The rows below come in pairs that one turn or mirror swaps. Which row does each named row swap with?
The rows were stretched afterwards, more along some directions than others.
kis: [  0  20  -6   6  21   3   5  14   4   9 -18  -2 -13  16   1   0   5   3
 -20  21 -16 -11]
Vego: [ -2 -10  -1   9   1 -32 -32 -24   2  -7   5  -1  19 -18  -9  -6   2  -1
  11   2   3  -2]
zem: [ 11  -2  -9  -5   2 -26 -18 -13  19  -4   2 -26 -10 -10  11  -1  10  20
   6  18  19  -2]
Ganud: [ -5   5  12  -6 -19  10   7   8  -1   2  -3   9  14  -9 -12   4   5 -17
 -10  -2 -23 -19]
Sagad: [-12  -4   5   5   1 -26  -2   0   5  12  14  -9   5  -8   1  17  19   5
 -23  18   1   4]
Guvut: [  4   8   1  16  11   9 -10   7   9  -5 -18  -3  10 -18   9  -4  14 -25
 -24  -6 -16  11]
kemil: [ -1 -36 -18  13  -5 -38 -43  -9  12 -38   7  -4   9 -34  30  16  18 -10
  15 -13  10  14]
Vut: [-12  -9  10  13  -6 -28 -20   2  -4 -16  10 -13  37 -36  13  25  22  -3
 -15  -8 -19  21]
sotu: [-15  16  15   2  -2   6  18   3 -12  14 -14 -21   1   8   3  14   8  -2
 -23   7 -24   0]
zam: [ 20   1  10 -11  34   8   4  -4  18   7 -18  -1  -4   5   1  -2  -3   0
 -10  16  25  17]
Toze: [ 16  13 -10  -4  -1  25  10 -21 -15   8  12  18  37  -4   7 -17  14   4
 -23   5 -16  -1]
Dazol: [ 13 -14 -24  15  -6  -6  -8  -4  -4 -13 -13   3 -14 -14  16   3   8  -6
   0  -6   9 -11]
Reku: [-10 -10  -3   8  20   6   6 -16  10 -19   5  18   6  -3  -5   2  -3 -14
   5  -1  -6  22]
Tob: [ 18 -11  11  -1  12  11   5   8   3   4 -11  13  19  -9   9  -4   9  -9
 -10  -3  12  15]
fuvov: [-11   6 -20   0  12 -20 -27 -39  32  -5 -24 -17 -24   8  -7   8  -6  -9
   3   1  16   4]
Gova: [-14 -25  30   6 -13 -15   0  16 -15  -7  25  -1  34 -40  16  38  12   2
  -8  -3  -5  19]
tuto: [  0  19 -10 -21  27  18  24 -27  12  12 -14   3 -13  24 -12  -6  -6  11
 -17  14   5 -21]
gomum: [ -9  34  -2   1   9  18  10 -33  19  -1  -6  13  34   8 -28  -7  -2  -6
 -17   2 -13  13]
Fozi: [ 10   3 -12 -13  33   8   4 -30  18 -13 -19 -15 -10  -1  -2  13 -13   3
 -13   0   9   7]
Fonu: [-15 -17  15 -12   8   7  26   2 -12  11  18  -2   4   3  -8  14  -6   4
  -8  -1 -11  -8]
Depop: [  9  -4  -3  20   6 -16  -9  -1   7  15   0  -4   4 -17   0   1   0   4
 -18  -8  -3   3]
lage: [ 19  12  -3  -2 -11  30   8   9  -1  19   4  12  24  -8   4 -17  -4   6
 -20   7 -15 -16]
Gigit: [ 13  -9  16   2  23  10  12   0  32   8 -19   2 -21   6 -10   8 -10   6
 -12  14   9  13]
fede: [ -7  -3 -21  -6 -24 -12  -4  -5  -9 -17  23 -10  16  -2  21   9  23   8
   7   8   0  -4]
vopiv: [  2  -6 -10  -2 -18  -7   2   0 -15 -13  26  24  43 -13  17   3   6  -6
  17 -15  -6  -1]
fako: [  0 -21   0  -4  14  -6  -1  -1   6 -22  20   1  28  -1  30   6   9  -1
  19   7  21  31]
Rizi: [ -6  18  17 -19   5   4  22  16  -3  20   7  -6  11   9  -2  28  16   4
 -12  28  -3  -2]
ros: [  2 -40  -4   5   4 -11 -10   8   0  -6  13  -7  -4 -35  26  15   0   6
  -1  -3  15   2]
Lunol: [  1   9  11  -2  -8 -31 -22  17   6   7  -4 -21  -5  -8   5   6  21   0
   5  18   9 -16]
suvis: [-23   0  -1  -6 -13  -6 -24 -33  10 -30  -6   1  22 -10   0   7   6  -7
   3  -7  -4   9]
ludak: [-24  -4  -5 -14 -16 -27 -22 -18  -3 -15  24   1   1  -3   5  18   6   9
  22   9  -7 -10]
Mot: [  7 -17  -5  -3  -6  -6  -7 -14   8   6  21   4  25 -22   2  14  -8  22
  -3  -5  -4  -1]
vup: [ 13   5   0   3 -23  -9 -26  -6   5   6  13  -9  20 -26  12  -6   9   1
   7   1   4  -1]
vus: [ -6  29  -9  13   1 -12 -10 -12  14   0 -30 -13 -24  11 -18  12   8 -21
 -11   5  -3  -6]
vom: [  2 -11   9  22 -10 -23  -5   6   8 -15  -5   3   3 -10 -14   9  16 -14
   3  -5 -21 -12]
tinob: [-15 -12  -5   2 -25 -46 -32 -22   9 -23  23  -8  13 -30  11  26  16  -8
  21  -8   0  -6]
seted: [  1  -2  -5   2  -6 -21 -20  -6  -4 -20   1  -6  25 -10  -2   1  15   9
  17 -21  -6  -1]
Mede: [  1  -7 -14   2   3  -1 -16 -28  15 -20 -11   8   9 -25  13   5  10  -8
 -17  -8  -5   8]
siti: [  5 -33  -1  10  -2 -30 -23   5   5 -21  16  -1  10 -36  20  27   3  -1
   0  -6  16  11]
Nenid: [ 15  12   8  16  -2 -11   1  10  -8   6  12   7  28  -7  16  17  21  -6
 -27   7  -4  11]
fur: [-11 -15   7 -18  -4  -9  18  13 -26   8  28  -4  11  -3   3  21  19  17
  -3   1  -6 -12]
kebig: [  9   3   4   2  19 -15 -13   7  32  -7 -18 -22 -22  16   4   9   7   1
   4  21   7   6]
rov: [  7   2  -5  -1  28   7 -10 -14  18  -9 -17  -9  15  -3  18  -9   9 -10
  -8   9  15  28]
Zono: [-12  20  -8   1  13 -12  -5 -10  14 -14  -6   9  11  20   4   3  13  -7
  21   8   9  10]
zosu: [ 19  -7  -4   5  17  13  11 -11 -16   5  -9  15  21  -2   9 -15   7   0
 -10  -2  10   7]
mozi: [ 11 -12   6  -6  16 -20  -3  10   3 -27   6  12  23   8  12  23   9 -14
   7  12   9  13]
sugut: [ -4  26   3  -2  20   2  12 -23  30  14 -11  -3  13  19  -5  -3  -1  -8
 -18  22   3  16]
tinel: [ -9  -5  -3   9   0 -31 -35 -19  10 -17   7   6  32 -30  -3   3  11 -25
  14   0   5   9]
reti: [-10   2 -27   7   4 -14 -29 -48  20 -17  -7  12  19 -19   3 -11  -4  11
   6 -16  -4   5]
punu: [-13 -38  -2   0  -1 -42 -37   3  12 -29   9 -22   7 -18  24   6  18   3
  22  -4  11  11]

Depop swaps with Lunol
Guvut swaps with punu
fako swaps with Mede
fuvov swaps with tinel
sotu swaps with vom
zam swaps with siti

